Where one turn sends some rows of the set: a few examples, then the rows asked
z_849:  10   4  13  -7 -18  -3 -20  -5   7  31  26   0   4  11 -12   3  -8  18 -15 -13  25  -3 -10   2   2   1  -4   7   7  -9  -3  -5  -3   3  17 -44 -14  -8 -18   4   8 -15  19   8  21   8 -19  21  22  34
z_691:  -2   5  -9   2 -11   1 -10   6 -19  36   6   7  -2  -1 -20 -16  -5  19   7   9  -3  12 -10  14  13  17  -8   2  13   6   9  -1  40  21 -15  -1 -14   4   4   4  -3 -11 -18 -10  -3  -5   5  -2 -23 -33
z_862:  20  -5   1  -5  -2 -10   7  13  17   5  -7 -18 -15  17  10 -18   7  10   3  16  19  -9 -14   0   6   0  -6   0 -21  22 -36   1  18  25   2  18   1  -8 -22  23   7 -20  10 -12   9  -4   3  -7  21  16
z_793:  20   7  -5   3  22  12  -2 -28   8 -11  12   3 -12 -21  -4  14  15  -9 -16  13   8  -1 -23  17  -9  19 -13 -10  16   3 -20  -2 -26  19   3  17 -13 -25   2   9  -3   8  17   0  23  -5   2  25   1  24
z_175:   9   4  11 -22 -22  -1   2  -8  -5  29  13  -5 -15 -10  -1   2 -27   6 -39 -24   3  10  -6   5  -7   1 -21   1   9   1  21   7   2  15 -18 -39  -7  -1 -27   8  11  15  18  -5 -13 -15  -1  12  17  -3
z_502:  -2  -2 -13   9  13  15  -1  16 -27   5 -20 -16 -16  10 -30   8 -31  14  14  22  -1  -5   0   1  -4  36   1  12  14   4  -7 -11  18  11   1 -24  -7  40   4   8  -7   2  10 -17  -4  -4   8  -3   1  -4
z_993:  15  15  -1 -13   3 -12  16   4  19   4   9   4  -9   3  18  -9 -15   5 -13   2  -7 -13  25 -35 -13 -19  -6  -1 -20   1  11   5   7   2  -9   2  13  10 -10  -7  14  19   3 -32 -15  -3   1   1  18 -19
z_826: -10  25   3  -6   4  -9 -19  14 -31  14   3  15   0 -21 -23  -4  -1  24  23   3  -5  28  -2  16 -11  13  -1  10  -9  -3   8 -14  33  11  13 -13   0 -10  -1   3  21   2 -14 -18   2   4 -10   8  -6 -17
z_807:  10  -2  -5   5  17  13 -13  14 -16  15 -12  -5  -6   2 -18  -1 -28   9  26  29  -3   7 -14 -10 -17   8 -14  13  -1   8   8  -9   8   6   6 -41  28  25   9  14  17  -2  19  -8  17  15  -3  17  -3 -18
z_294:  19 -24 -14 -12  25   6  12  18 -10   6   5  -8 -18   5   1  -3 -11 -27  25 -11   9 -16 -20  21   5  16  12   1 -13   5 -12  -3  -9   5  24 -16   3 -11  13  17   1  10  16  10  28   0   9  -5 -22 -34
z_484: -11  -2 -13 -15   9   0 -22  12 -14  24  -6   3  19   0 -36  -6  -7  13  23  30  -6   5  -4   7 -13  21   1   4  -4 -10  10   1   5   6  17 -18  12  15   1  -4  18   7  -5  -1  10  19 -36   5 -11  -6
z_941:   1  11   1   2 -21 -11   3   8  -8 -14  13 -15   8  25 -11  -2  -1 -11  14   4  15  -7  -9 -10  -2   9  -7  -5 -28   9 -18 -25   6   7  14  24   6 -23 -23  14   5   1  15 -30  -6  -7   4 -27  32   0
z_997:  16  -7 -13 -21 -18 -14  12   3  14   0  12  -4   4  32 -24   3   8 -13   3   1  -1 -18  -1 -18  -2  -5  -9   5 -24  -8   4  -5   4 -10  -1  18  17  -8 -20 -18  -2  20  10 -21 -13 -10  -2  -1  13 -24
z_269:  17  -1  13 -13  36   1   4  17   0   0 -14   0 -26  -7   6 -15   7  -5  17 -25 -12   5   6  -6  -4  -8  18   9  -6  13 -11   1 -10   8  17 -14  -5   2  15 -12   2   0 -18  -9  10  27   6  12 -13 -25
z_299:   5 -20  -4  -6   6   0 -10   6   1   1   8  -1  10  -7  -9   4   2 -15  10 -25  -7  -4   3  -4   2  15  15 -12 -12  -2   2   0 -17   2   1  -7  -6  -7   8 -11 -20   9 -10  -7  28  25   9 -12 -23 -51
z_268:  -5   5  -1  -8  28  16   5  13 -21   3  -6  -9  -3  -3  10 -21 -13 -17  15 -14   5 -22  10   2  -2  24  27 -14  -2   8  -9   2 -20   7  42  -8 -13   5  17  13  11   0  -2  -9  12  24  -6 -20  -7 -12
z_765:   1  -5  12 -13  32 -12  -3   8 -48 -18  15 -10  -2   7 -17   1 -14 -10  -3 -28   8  -4 -13  -5   4   8  22  -6 -15   2 -18  -8 -10  12   9  10 -14   0  11  11   3   8 -16  -9  14   8   2 -11   2 -38
z_326:  24  -5 -23  -5 -11  -8  14  13  27   9   4   2  -1  -4  25   5 -10   7  -4  16  17 -21  12  -3  -4   9  -1   5 -15   0 -28  12  21   2  19  -4  -6 -11 -22  13  -1  -6  26   0  41   0  -5   2   6   5
z_837:  -4  -9   8 -17  29   1  -3  13   8  -8  -3 -18 -27 -11 -10 -11 -14   2  24 -14  19  -8 -14  11   5  -7  14   8 -10  16 -15  -2  -7  14  -2   5 -18  16  19  10  -4   5   2   3   4   2  18 -31  -9 -33
z_676:   5  -1   9   5  12  11  -4 -17  15 -17   6 -11  -7 -24 -12   5   7 -11  -5  10   9   1 -13   6   1  -1 -32  -7   8   7  -5 -18 -29  22   9  27  -8 -27  21   4 -14   7  19  -3   5  -1  -3  12   5  31
z_743:   5   2 -12  -1 -14  -1   8  19 -43  12  13  -2  -9   8 -21  10 -34   7   3  10   6   3   2   4   5  21 -17  15  16   2 -13 -16  38   4   7  -9 -14  14  22  11 -15  -8   9  -3   6   0  -1  11 -12 -30
z_698:  19   9 -22   2  16 -10  21   5  -2   8   4  11   2   8  26   0 -21   3 -21   9  -5 -20  27 -20 -11  16  19  -4 -15  -8  -8  11  11   7  16 -10  -6   0 -31   3  12  20  -2 -23  15 -14  -8  -1  18  10
z_267:   4  -4   4 -25 -35   3   7 -18  -5  26  14  -4  -2  13 -25  -5 -29 -10 -28 -15  11  -9 -22   1   1   6 -19  21  22  -5   8  -8  -5 -11   5 -24 -13   9 -20  -5  15  15  17   0 -22  -9  -4   1  20   2
z_624:   2  -6  18  -4 -27  -7   5  -5   0  14  11  -9 -14  12 -15  -3 -25  -8  -2 -11  10   6 -19  10   0  17 -19  21   6   3  -9 -41  -9  -3   9 -37  -5   1 -13   1  12  16  13 -11 -28   1   1  -3  33  31
z_631:   7   1   4  -7  22   1  27 -31  -3 -11  24   2  -3 -16  21   8   1   7 -29  13   5  -4  -6  15 -20   1  -1   6  11  -5 -13   8 -25   8  -4  -3   8  -7  22 -17  -8  23   5  -3 -17 -18   5  18 -13  12
z_940:   1   8   6  -7  -7 -13 -11   0   0  28  18  -2  -4  -1  -1   7 -22  18 -23 -16   6  17   6  10 -10   4   0   5   8  -5   7   0  -3  24   0 -45 -31  -8 -31  -4  -3  13   3   5   0 -14 -16   2  22  31
z_371:  -4  -3   8   5   9  17  18 -30  -2 -17  19  -8  11 -19   2   8   1  -1 -21   0   9 -18  -7   6  -9  -1 -10   1   5 -11  12  -3 -23   0   9   0  19 -18  27 -15 -14  17  19 -16 -19 -22  17   7 -11  10
z_806:   4  -7  11  12  21  15   7 -25  -8 -15  10 -13   7   0 -15  -5   4 -13 -15   4   5 -10 -19  -5   5 -10 -22   2   7  -3   8 -16 -26  15  17  17   9 -28  24  -7 -11   9  10 -10 -13 -18   3  14   1  27
z_388:   7 -13  22  -3 -21   2 -12  -4  18  31   9 -14 -12  10 -12  -7   0  11  -8  -9  16  -4 -23  14  11  22 -15  -5  -1   2  -2 -18  -8   9  -6 -43   9   3 -15  16  14  -8  19 -12  -7  12  -1  15  25  36
z_947:   8  20  -2   5  17   8   8 -39   2  -7  28  11   0 -23  24   7  -3   3 -25  20  14  -3 -12  11 -25  11  -2  -6  22   5 -20   6 -30  11   1   5 -13 -10  13   1   1  11  10   1  12  -4   2   9  -3  13

z_807 -> z_484
z_849 -> z_940
z_326 -> z_698
Where do these go?
z_371 -> z_806
z_268 -> z_269

Where one turn sends some rows of the set: a few examples, then the rows asked
z_225: -12  -9  -2 -33   1   4  -1 -18   8 -11  23 -13  19
z_198: -21   5   6 -41  44  15  18  -3  10 -20   0 -11  37
z_762: -27  10  13 -28  11  14   2   8  -1 -15  29 -12  47
z_831: -16  -4  -8 -20   7  11   3 -11   5 -12  34 -16  46
z_920:  -7  -6  20  25  30  11  31  -9  20   7 -12  -9  16
z_310: -12   4   3  20  15  20   8  -7 -23 -12 -24  -9  33
z_771:  -7  -3   6 -25  53  17   1 -18  -4   6  -8 -10  13
z_989: -19  -2  21   7 -11  31  22  -2  28 -13  -5 -13  25
z_861: -15  -2   1 -44  39  11  18 -14  14 -19  -2 -11  24
z_182:  -4  -8  -7 -14  54  20   4 -24  -1   8   1 -14  28
z_833: -18   1  -4 -33  44  17  20  -9  13 -19   7 -15  47
z_244: -10  -2  29  19  31  10  31  -3  18   6 -15  -7  13
z_41: -31  -9  24 -32  -6  -2   0   6  15   8  -3 -14  35
z_560: -12   1   1 -12  60  25   5 -10  -6   6   3 -13  41
z_434: -13   6   8  15  15  19   7  -6 -23 -13 -27  -7  26
z_4: -17  -5  21  13  32  -9 -21  16   7   2   0  -8  35
z_587: -10  -3  20  29  32  14  33  -4  17   7  -8 -10  27
z_354: -20   0  19   9  -9  31  22  -1  28 -13  -2 -14  31
z_433: -18  -3  18   9 -11  31  22  -4  28 -12  -3 -14  27
z_934: -15   7  14 -23  58  22   2  -6  -9   3  -5  -9  27
z_476: -13 -10  20   7  28 -14 -23   9   9   4  -5  -7  20
z_825: -34  -5  19 -21   0   4   2  11  13   8   7 -16  57
z_669: -25 -16   3 -16  -4   2   4  -3  18  11  11 -20  57
z_965: -22 -20   7 -26 -10  -4   1  -9  20  11   2 -17  35
z_144:  -9   2   5  14  13  18   7 -11 -22 -12 -28  -7  22
z_539: -13   1  29  23  33  14  31   2  15   5 -11  -8  23
z_863: -20   0  23   6 -10  31  22   1  27 -14  -4 -13  28
z_960: -12  -6 -10 -35  40  12  20 -20  15 -18   5 -15  34
z_219: -12 -12   9  19  30 -10 -20   7  10   4   6 -11  39
z_482: -23   5  18 -40   5   7  -3   0   0 -15  17  -9  20
z_506:  -8   0   0  19  13  19   8 -12 -21 -11 -23  -9  28
z_929:  -8 -16   8  12  26 -14 -21   1  12   5   1 -10  24

z_41 -> z_965
z_762 -> z_482
z_587 -> z_539
Where do these go?
z_863 -> z_989
z_929 -> z_219
z_560 -> z_934
z_434 -> z_144
z_833 -> z_198

Where one turn sends some rows of the set: a few examples, then the rows asked
z_246:  26  -4   0   6 -10 -24  21   7   4   3  -6 -15   0 -15  -2  31  38 -17  -7 -10 -32
z_662:   5 -12   2 -25  16 -30   8  -3  21 -13  -2 -15   3 -25   1 -11   0 -18  -4 -21  -6
z_881:  13  -4 -22  -3 -34  -7   7   1  -6  -7  35  -3   2  13  -6 -10  -8  -6 -28 -22 -17
z_327: -10 -21   5  -4  12 -18   9  -1  10   8  -6 -33  -4 -25   1 -14   8 -14 -11  -9 -16
z_718:   4 -12 -32  -6  -8 -12   8 -10  -1  11   6 -18 -13  10  -4  10  11  -1 -26  21 -38
z_844:   6  10   4   8  23 -39 -21   1  -4 -34  -1   3  15   3   4  12  24  -4 -18   9 -15
z_208:  11  -4 -14 -10 -12  -7  12 -12   1  23  17   3  -1   2  -5  12  10   8 -24  28 -36
z_349:   3  -3   0  -9  13  -5  16   1   2   5 -30  -6   1   5   8  -3   3  19 -27 -20  16
z_673:   6  29   5  -5   1 -30  -4  -5   8   3  -1  11  16   9 -36   7 -10 -19 -23  14 -18
z_611:  10  27   2   7  -1  -3  -5 -14 -32  -4   0 -24  19   8 -39   8   2   6 -28 -24 -15
z_192:  18 -14   6   3 -10 -26  15  11   8   8  15  -1   3 -13  11  11  31 -22  -5   1 -32
z_431:   0   8  -3  14  16 -33  -7   5 -14  -4   2 -20  25  -9 -16  -1  22 -19 -37   2  16
z_112:   3   7 -23   4 -37 -24  13   6   0  -3  33   2  -5  10   6  -8  -3   3 -19 -17 -20
z_487:  -3  -5  -4 -20  10 -24  16  -5  14  -5   1 -30  -7 -33 -12  -3   4 -10   1 -29 -14
z_152:   4  25  10   7   5 -22 -14  -9  11 -11   0  12   7   7 -37   8   0 -12 -20  18 -17
z_139:  18 -14 -21 -12  -6   0   6 -16   0   3   1 -11  -8  19  -9  15   3  -5 -19  17 -50
z_364:   6   5 -15 -18 -26 -10  15   5  -6   2  23  17   0   8   3  -9 -12  16 -22 -23 -32
z_301:  35  -4  14  -3 -13 -19  16  -3  10  -6  -6 -12  13 -21  -7  26  26 -19  -5   2 -27
z_724:  -5   4  -7 -16   5  -6  29  -3  -9   1 -32   3  -6  -1   6   0   8  19 -18 -27   3
z_616:   9  -4   4  -7   9  -3  21   1 -13   7 -32 -12   1 -11  15  -5  25  13 -21 -36 -14
z_10:  10  23  -1   5   2   3  -6 -17 -29 -19  12 -11  16   2 -45   7   8   9 -28 -19 -12
z_777:  16  26  -6 -14   7 -15  -5 -18 -17 -29  12  26   6  15 -24   2  15 -18 -19 -14 -33
z_50:   2  12   7   2  25 -46 -13   2  -5 -18   4   1  18  14  11  17  10  -6 -12  11 -19
z_763:   1   6  -9  16  25 -25 -17   8  -4 -13  -2 -14  14 -12 -25  -5  27 -13 -40  -7  12
z_360:   5   9  -9   8  32 -21 -12   4 -21  -5   2 -15   2  26  -9   0  19 -15 -28 -46 -13
z_39:  25  20  -3 -13  -7  -5  11 -18  -1  17  14  -7   3 -21  -3 -12  11  19 -35 -42 -13
z_529:  34  14  -3   1  -2  -7   3 -20  -3   8  25 -10   5   3  16   3  21  21 -33 -34   6
z_651:  20  30  -9 -24   5 -24   1 -20 -27 -22  10  14  18  14 -17   6  10 -18 -19 -20 -34
z_359:  25  28  -6  -5  -6 -14  17 -29   5  16  20  -1  -5  -4  11   2  23  24 -30 -25  -3
z_654:  10   7  -7   9  35 -11 -16   5 -16 -20   2  -7   0  20 -17   7  18  -1 -27 -42 -12

z_763 -> z_654
z_359 -> z_112
z_327 -> z_616
Where do these go?
z_611 -> z_651
z_662 -> z_349

